-747, -285, -610, 707
-719, -518, 167, -775
-625, -429, 572, -838
:
-285, -610, 707, -747
-518, 167, -775, -719
-429, 572, -838, -625

-281, 25, 65, 194, -110, -400, 67, 100, -119, 292
-476, -706, 77, -343, -39, 152, -453, -166, -379, -848
648, -125, 134, 395, -406, 427, -401, -468, 25, -490
38, 383, -137, 160, -248, 57, -381, -84, -27, 193
742, -145, 104, 265, -372, 406, -165, -234, 102, -455
667, 829, 164, 301, -427, 363, -393, -443, 51, -516
:
25, 65, 194, -110, -400, 67, 100, -119, 292, -281
-706, 77, -343, -39, 152, -453, -166, -379, -848, -476
-125, 134, 395, -406, 427, -401, -468, 25, -490, 648
383, -137, 160, -248, 57, -381, -84, -27, 193, 38
-145, 104, 265, -372, 406, -165, -234, 102, -455, 742
829, 164, 301, -427, 363, -393, -443, 51, -516, 667

-406, 500, 469, -332, -233, -263, 364, 413, -310, 387, 113
60, -382, -381, 291, 273, 373, -343, -380, 735, -185, -41
-253, 215, 396, -202, -317, -373, 588, 463, -405, 22, -402
-763, 98, 300, -259, -192, 130, 414, 298, -608, 48, -27
793, 390, 26, -22, 59, -386, -363, -40, 188, 351, 460
-733, 155, 329, -277, -206, 76, 423, 327, -587, 94, -15
:
500, 469, -332, -233, -263, 364, 413, -310, 387, 113, -406
-382, -381, 291, 273, 373, -343, -380, 735, -185, -41, 60
215, 396, -202, -317, -373, 588, 463, -405, 22, -402, -253
98, 300, -259, -192, 130, 414, 298, -608, 48, -27, -763
390, 26, -22, 59, -386, -363, -40, 188, 351, 460, 793
155, 329, -277, -206, 76, 423, 327, -587, 94, -15, -733

-388, 51, -260
201, 51, 151
-298, 41, -199
-161, 50, -321
301, 35, 264
18, 150, 26
-673, -5, -480
:
51, -260, -388
51, 151, 201
41, -199, -298
50, -321, -161
35, 264, 301
150, 26, 18
-5, -480, -673

214, -217, 364, 343, 80, 601, 74, 259, 115, 236, 189, 29
-325, 51, -106, -107, 85, -190, 242, -96, -130, -58, 253, -600
-90, 42, 129, -169, 26, 149, 216, 189, 75, -53, -52, 277
-192, 645, -459, -334, -210, 341, 22, -82, 368, 160, -366, -29
98, 269, -132, 209, 81, -424, -148, 209, 150, -7, -146, -346
:
-217, 364, 343, 80, 601, 74, 259, 115, 236, 189, 29, 214
51, -106, -107, 85, -190, 242, -96, -130, -58, 253, -600, -325
42, 129, -169, 26, 149, 216, 189, 75, -53, -52, 277, -90
645, -459, -334, -210, 341, 22, -82, 368, 160, -366, -29, -192
269, -132, 209, 81, -424, -148, 209, 150, -7, -146, -346, 98

-570, 385, 146, 710, -707
-355, -218, 377, 607, -258
526, 784, 150, -387, 172
-565, 3, -99, 610, -622
-67, 396, 597, 508, -757
202, 261, 218, 852, 685
-233, 413, -725, -546, -633
-658, -708, 353, -227, -454
-808, -714, 628, -246, -334
:
385, 146, 710, -707, -570
-218, 377, 607, -258, -355
784, 150, -387, 172, 526
3, -99, 610, -622, -565
396, 597, 508, -757, -67
261, 218, 852, 685, 202
413, -725, -546, -633, -233
-708, 353, -227, -454, -658
-714, 628, -246, -334, -808
---
394, -602, -453, 250, -339, -431, -444, -545, 255, 177
-774, 766, -386, 449, -197, -172, -64, -745, -844, -272
-719, 494, 314, -785, 358, 549, 313, 389, -607, -449
-177, -289, -400, -22, -300, -344, -328, -526, -252, -207
:
177, 255, -545, -444, -431, -339, 250, -453, -602, 394
-272, -844, -745, -64, -172, -197, 449, -386, 766, -774
-449, -607, 389, 313, 549, 358, -785, 314, 494, -719
-207, -252, -526, -328, -344, -300, -22, -400, -289, -177

-426, 685, 680, -254, 206, 782, 2, -418
-420, 179, 413, 84, 685, -137, -352, 545
-376, 165, 359, 57, 623, -157, -318, 531
-277, 190, 350, -4, 442, -128, -297, 429
:
-418, 2, 782, 206, -254, 680, 685, -426
545, -352, -137, 685, 84, 413, 179, -420
531, -318, -157, 623, 57, 359, 165, -376
429, -297, -128, 442, -4, 350, 190, -277

221, -395, 44, -94, 137, 162, 69, 32, 255, 239, -32, 92, -390, 119
2, -254, 127, -122, -1, 221, 233, -233, 268, -7, -160, 40, -365, 98
-405, 155, 238, -165, -291, 260, 456, -709, 154, -516, -347, -97, -164, -57
808, -60, -27, -186, -5, -244, -568, 343, -191, 273, 262, -342, 4, -594
238, -275, -191, 161, 312, -111, -228, 543, 8, 481, 230, 209, -7, 245
-452, 466, 156, -73, -360, 62, 264, -579, -116, -611, -237, -189, 205, -199
:
119, -390, 92, -32, 239, 255, 32, 69, 162, 137, -94, 44, -395, 221
98, -365, 40, -160, -7, 268, -233, 233, 221, -1, -122, 127, -254, 2
-57, -164, -97, -347, -516, 154, -709, 456, 260, -291, -165, 238, 155, -405
-594, 4, -342, 262, 273, -191, 343, -568, -244, -5, -186, -27, -60, 808
245, -7, 209, 230, 481, 8, 543, -228, -111, 312, 161, -191, -275, 238
-199, 205, -189, -237, -611, -116, -579, 264, 62, -360, -73, 156, 466, -452

-651, -299, 545, -429, 625, 83, 622
-262, -115, 275, -510, 263, 690, 434
-474, -59, 84, -356, 564, 727, 390
:
622, 83, 625, -429, 545, -299, -651
434, 690, 263, -510, 275, -115, -262
390, 727, 564, -356, 84, -59, -474

-253, 132, -141, -18, 42, 14, 113, -82
679, -292, 391, 70, -206, 147, -545, 191
-245, 134, -34, 118, 35, 2, 76, -68
-460, 188, -282, -203, -55, 235, 9, 157
74, 117, 294, 432, 118, -199, 45, -278
-90, -150, -341, -385, 32, -70, 284, 95
:
-82, 113, 14, 42, -18, -141, 132, -253
191, -545, 147, -206, 70, 391, -292, 679
-68, 76, 2, 35, 118, -34, 134, -245
157, 9, 235, -55, -203, -282, 188, -460
-278, 45, -199, 118, 432, 294, 117, 74
95, 284, -70, 32, -385, -341, -150, -90

322, -115, -566, 189, 319, -163, -392, -69, -24, -603
-86, 157, 119, -235, -145, 183, -510, 163, 125, -25
293, 16, -515, 265, 222, -56, 118, 49, -517, 84
326, -204, -717, 233, 320, -221, -600, -142, -54, -790
-293, 156, 108, 69, 165, 34, 164, 337, 121, 89
146, 131, -55, -338, -277, 181, 159, 338, -54, -102
:
-603, -24, -69, -392, -163, 319, 189, -566, -115, 322
-25, 125, 163, -510, 183, -145, -235, 119, 157, -86
84, -517, 49, 118, -56, 222, 265, -515, 16, 293
-790, -54, -142, -600, -221, 320, 233, -717, -204, 326
89, 121, 337, 164, 34, 165, 69, 108, 156, -293
-102, -54, 338, 159, 181, -277, -338, -55, 131, 146

-7, 796, -247, 319, -661, 43, 448, -649, 253, 354, -526, 609
82, 338, 790, -118, -587, -448, 28, -321, 572, 313, -50, -353
:
609, -526, 354, 253, -649, 448, 43, -661, 319, -247, 796, -7
-353, -50, 313, 572, -321, 28, -448, -587, -118, 790, 338, 82
---
-173, 182, -314, 32, -89
-105, -244, 259, -43, -8
-41, 0, -59, 183, 51
107, 83, -44, 329, 74
-63, 375, -685, 46, 43
:
-173, 182
-105, -244

19, -41, 238, -62, 341
161, 103, -238, -301, -365
-222, -22, -406, 85, 722
:
19, -41
161, 103

-706, -145, 491, -111
450, -329, 469, -362
:
-706, -145
450, -329

842, -520, -677, -511
-80, -19, -812, 267
441, -7, -12, 295
285, -144, 663, 593
:
842, -520
-80, -19

127, -71, -303
-589, 388, 735
:
127, -71
-589, 388

467, 800, 90, 747
464, -573, -466, -586
:
467, 800
464, -573

690, -75, 45, 450
528, -201, 229, 555
:
690, -75
528, -201
